In the rows, 128 means zero.
Families of rows that turns and mirrors carry onto each other, the same ones carrying the whole set onto itself: the rest of each named row's family, in list order
4 families of 8 rows
mun: 132  81  140  175  154  95  109  146
Foza: 108  79  138  140  146  162  109  177
vivad: 123  98  144  192  124  114  111  146
riz: 124  156  105  97  163  173  114  149
doku: 115  99  131  151  184  154  105  175
lar: 133  160  88  93  135  163  132  150
Peka: 125  88  138  127  113  84  94  94
volon: 132  138  90  82  113  112  124  91
fop: 138  129  80  167  151  151  159  156
sugo: 138  157  109  158  113  106  148  99
Zogob: 140  81  120  189  159  109  110  150
zekat: 128  75  118  189  140  103  131  140
Gagup: 133  73  149  131  142  83  92  111
gaduv: 131  146  106  81  111  126  107  91
vubu: 116  161  95  82  146  155  114  147
tigo: 158  144  80  137  118  114  158  106
mam: 126  78  149  94  167  146  93  116
Mufe: 144  130  77  153  123  103  161  108
san: 111  112  148  91  155  136  68  130
Kiz: 117  91  144  145  167  128  90  181
bava: 146  146  90  82  117  132  134  102
Buzuz: 116  126  100  87  147  174  149  143
kuze: 128  153  79  153  157  149  151  163
mezal: 114  140  94  155  115  152  157  162
Zir: 140  145  114  88  145  135  136  79
pimu: 120  91  143  88  141  122  64  129
Pup: 144  105  158  144  143  99  95  84
Bop: 121  103  132  139  173  145  80  180
veban: 115  88  151  99  154  118  76  142
Fus: 144  155  79  147  134  146  157  155
vaso: 142  72  128  137  125  86  94  100
basu: 143  121  84  149  100  106  152  98

Same family as mezal: Foza, vivad, sugo, mam, Buzuz, Zir, Pup
Same family as Fus: mun, lar, Gagup, tigo, Kiz, bava, veban
Same family as Zogob: volon, vubu, Mufe, kuze, pimu, Bop, vaso

Families of rows that turns and mirrors carry onto each other, the same ones carrying the whole set onto itself: the rest of each named row's family, in list order
4 families of 4 rows
Pev: 88  143  132  178  176  132  114  163  124  134  151  141  127  93  146  103  114  177  83  117  97  155  165
guvi: 72  138  144  160  169  104  122  142  152  142  157  152  132  95  128  119  101  168  74  116  129  156  142
Bod: 193  149  109  51  121  178  120  95  112  127  111  148  147  141  154  158  112  90  143  124  125  121  129
gom: 168  100  175  103  104  134  87  135  112  179  130  132  105  117  143  98  104  135  93  94  131  108  183
Rapu: 113  164  95  148  184  173  138  106  118  64  112  129  147  147  135  131  115  105  149  149  135  158  93
bab: 174  98  192  112  115  128  123  121  112  195  139  109  102  124  142  111  114  134  85  103  134  105  160
zela: 108  151  102  147  184  167  108  110  112  65  125  141  160  134  168  134  105  102  141  148  107  166  85
notab: 194  154  132  62  133  169  151  98  129  136  102  144  136  160  164  158  108  83  133  138  119  124  128
sog: 106  167  132  157  177  152  136  115  105  85  111  124  154  151  161  133  91  100  154  156  118  176  80
gem: 146  93  183  83  122  123  115  98  123  177  146  134  86  136  130  116  107  160  104  95  137  98  162
lasu: 173  140  123  53  129  155  143  73  145  116  111  171  120  149  165  148  105  96  161  141  140  119  144
zaku: 161  104  175  115  118  148  112  134  131  179  130  120  97  125  105  102  127  150  85  102  138  92  176
Pokov: 81  138  132  193  169  132  127  157  151  117  143  127  131  102  125  92  121  153  73  126  123  157  145
Fur: 199  126  121  65  117  182  133  97  135  123  98  156  123  164  135  145  126  84  131  127  150  114  131
luto: 92  150  151  190  153  115  149  159  126  144  149  127  137  93  139  114  114  164  78  129  113  171  148
num: 90  165  118  142  196  142  118  94  120  87  129  143  148  120  145  137  81  112  164  164  145  158  94

Same family as Pokov: Rapu, zaku, Fur
Same family as gem: guvi, lasu, num

Families of rows that turns and mirrors carry onto each other, the same ones carrying the whole set onto itself: the rest of each named row's family, in list order
4 families of 4 rows
fov: 95  125  129  70  114  108  112  91  109  169  113  91  77
tosop: 120  181  155  96  175  81  141  143  77  142  129  169  141
vasam: 94  111  144  164  114  84  75  84  155  136  151  124  153
Fisa: 166  133  174  80  208  92  105  116  130  115  124  101  151
mab: 167  114  163  103  207  87  83  123  140  103  125  127  152
miz: 103  177  160  86  166  85  143  149  84  151  138  169  122
Situf: 87  113  147  159  107  87  74  88  145  164  154  141  124
vep: 168  136  173  86  206  95  103  136  140  106  136  109  136
Rasu: 103  112  124  77  106  91  111  79  129  137  117  81  81
mel: 75  118  141  154  102  84  69  102  145  164  138  143  145
Beba: 104  121  134  67  120  95  109  63  130  149  106  81  96
Bofar: 116  160  148  106  177  92  130  148  77  137  151  185  136
Petol: 162  121  175  99  213  89  96  141  133  119  118  121  157
til: 90  127  115  76  107  105  98  80  120  159  103  91  90
fola: 107  166  151  110  165  95  127  161  83  147  132  183  151
Ropan: 76  113  147  151  113  86  77  79  157  157  148  118  148

Same family as mab: fov, vasam, miz
Same family as Situf: vep, Rasu, Bofar

Families of rows that turns and mirrors carry onto each other, the same ones carrying the whole set onto itself: the rest of each named row's family, in list order
7 families of 4 rows
Siku: 175  126  108  180  105  159  142  115  148  187  151  118  98  138  88  144  106  120  94  119  133  86  162  142  162  162  92  104
Kezep: 115  125  121  111  143  85  95  111  135  123  97  161  91  60  158  130  143  142  102  72  128  121  127  42  132  74  125  104
lifas: 95  123  119  87  114  108  94  126  91  103  117  142  92  74  146  98  172  145  98  99  163  78  113  98  90  69  134  127
Fup: 112  95  123  112  119  137  105  151  145  129  131  147  115  59  105  140  118  143  87  91  148  119  152  46  151  120  109  92
Vevep: 178  141  118  161  126  163  173  100  159  195  142  129  102  119  95  152  80  132  93  120  123  107  158  137  164  149  128  98
buk: 119  107  110  126  128  79  72  126  134  116  106  155  84  78  159  111  163  123  104  78  126  113  138  48  127  85  99  117
kazi: 183  174  98  132  108  134  184  68  121  139  151  129  103  121  127  138  144  152  113  126  152  87  154  200  142  120  152  88
zasim: 105  122  113  108  133  74  93  138  103  72  147  131  111  65  151  92  177  142  85  119  161  108  136  92  146  129  142  96
nutor: 63  87  123  84  124  84  120  105  123  115  154  140  123  95  167  137  139  96  106  77  146  103  131  58  135  105  114  146
kef: 154  184  129  145  140  121  170  74  100  180  126  116  78  128  129  119  122  142  90  130  137  71  102  188  115  119  179  123
Boson: 143  160  129  141  119  144  153  73  105  170  142  172  95  115  88  147  106  69  125  151  100  94  104  169  167  158  147  93
ritom: 100  110  143  98  105  101  115  142  124  110  135  143  72  64  187  125  175  118  86  92  117  148  136  79  78  125  119  120
kugi: 98  105  125  85  109  120  101  123  107  107  128  207  101  70  116  117  139  61  128  131  104  124  127  87  148  113  118  106
Fasab: 162  165  136  165  95  137  169  86  118  178  157  102  63  128  150  160  154  122  91  110  118  108  123  185  88  165  124  111
tutab: 118  122  122  94  153  67  121  133  128  82  132  153  106  65  171  83  153  130  84  129  135  133  151  89  151  120  169  103
mot: 127  146  116  145  116  119  180  48  126  184  173  106  111  158  137  169  110  99  112  96  142  71  125  167  147  143  127  140
limi: 159  157  116  167  119  108  142  94  102  171  137  110  70  160  133  91  148  113  95  140  133  59  121  194  110  134  138  146
Fidi: 167  163  137  157  104  134  185  82  125  181  152  112  61  133  162  156  145  119  90  114  106  120  129  186  93  162  134  114
riro: 132  137  116  147  117  115  185  51  132  187  170  111  108  165  144  160  111  88  114  106  132  77  134  166  148  145  124  150
feno: 181  174  103  193  122  121  139  60  129  193  127  114  76  143  123  156  132  134  107  91  131  69  120  160  141  129  111  101
ruziz: 141  152  117  156  102  139  129  84  94  161  150  161  93  127  83  141  127  62  125  151  108  79  108  173  165  168  119  98
Fasam: 65  93  127  80  133  86  127  99  129  119  148  146  123  89  169  139  130  100  108  78  141  110  131  57  138  100  128  142
vabeb: 191  153  91  145  98  120  167  83  128  133  153  130  94  146  137  107  156  121  118  140  142  87  174  205  139  130  131  111
pagu: 192  169  104  186  132  111  155  60  143  198  119  132  68  150  140  138  120  118  111  107  107  92  137  162  146  124  124  114
Supe: 97  117  147  90  110  108  119  134  118  111  135  138  76  51  180  139  170  133  85  84  125  146  125  78  79  119  129  111
soz: 124  81  122  116  126  125  109  156  160  131  127  161  105  75  124  115  111  117  91  110  124  134  177  48  153  122  108  114
luk: 112  115  127  77  131  90  120  126  116  114  101  168  82  85  169  76  149  123  100  119  129  113  135  96  94  64  154  147
diz: 90  120  125  85  106  132  97  116  95  105  130  196  108  56  102  139  141  82  126  120  123  107  108  87  149  111  120  89

Same family as Vevep: Siku, Fup, soz
Same family as tutab: kazi, zasim, vabeb
Same family as riro: nutor, mot, Fasam
Same family as Fidi: ritom, Fasab, Supe
Same family as limi: lifas, kef, luk

Families of rows that turns and mirrors carry onto each other, the same ones carrying the whole set onto itself: the rest of each named row's family, in list order
9 families of 4 rows
Keba: 145  89  118  144  123  137  105  84  114  140  103  176  116  183
dabef: 103  138  114  89  90  155  102  150  119  128  143  126  82  187
vok: 156  121  119  138  171  128  155  106  118  128  114  172  169  83
kuli: 167  126  132  128  160  126  163  108  141  144  106  183  162  88
davu: 185  135  126  131  145  130  158  126  98  147  108  163  159  75
mut: 84  140  129  120  102  154  134  165  117  117  148  112  90  194
gaku: 157  150  119  89  137  138  139  166  149  134  133  96  92  79
nit: 129  132  129  103  126  126  158  165  141  120  134  72  92  85
gebuz: 78  126  128  99  84  166  126  147  137  122  127  111  77  166
taf: 136  140  119  95  133  118  163  165  144  119  158  98  97  78
muna: 125  155  123  103  120  135  168  143  129  107  137  82  86  77
Luzub: 82  124  127  113  111  153  102  167  130  121  128  119  78  184
dol: 123  105  120  153  135  141  111  111  115  124  99  189  167  175
pak: 186  128  125  117  127  122  150  123  120  131  96  155  170  76
vaval: 138  115  134  149  130  131  93  109  117  138  96  177  130  194
Puror: 129  119  126  102  138  135  150  144  142  144  139  83  97  57
kad: 131  157  128  107  149  138  168  162  147  129  141  78  98  92
Banir: 124  110  109  152  141  140  134  101  124  140  110  166  155  200
mabog: 124  97  126  144  131  149  127  106  122  141  99  206  152  174
togat: 124  127  93  158  120  142  110  109  113  145  90  180  155  194
kurab: 177  129  100  110  153  126  144  125  132  154  109  156  173  77
Balal: 76  128  131  98  76  133  103  142  118  120  136  117  111  184
Fot: 90  112  117  118  102  142  117  162  137  111  149  118  85  187
Vekek: 130  101  97  124  126  142  94  104  121  154  109  181  139  190
Vupo: 165  130  108  141  159  127  150  129  110  147  93  163  179  87
kelob: 123  115  114  155  145  130  111  99  103  141  98  185  149  185
ponar: 129  167  128  86  141  127  159  166  131  119  145  101  100  79
pituv: 122  157  135  86  117  142  166  144  152  128  135  90  89  81
Sol: 89  136  130  120  84  150  118  145  127  93  122  95  85  174
busi: 76  129  134  92  80  152  100  148  94  121  141  138  98  163
Nudol: 134  100  98  136  107  140  118  112  110  137  89  174  160  193
kese: 171  143  96  140  161  124  155  110  129  154  99  152  162  84
disid: 88  129  123  103  87  130  128  151  117  105  149  112  82  176
zoke: 126  132  141  103  142  134  121  152  146  132  120  94  93  62
Lag: 163  135  107  138  161  129  177  115  131  142  111  147  188  94
Zibi: 176  126  102  124  158  108  161  96  135  146  104  148  149  87

Same family as vok: muna, dol, Sol
Same family as Puror: davu, vaval, Balal
Same family as kurab: dabef, gaku, Vekek
Same family as pak: Keba, busi, zoke
Same family as mabog: kuli, gebuz, pituv
Same family as Banir: mut, kad, Lag
Same family as ponar: Luzub, Nudol, Zibi

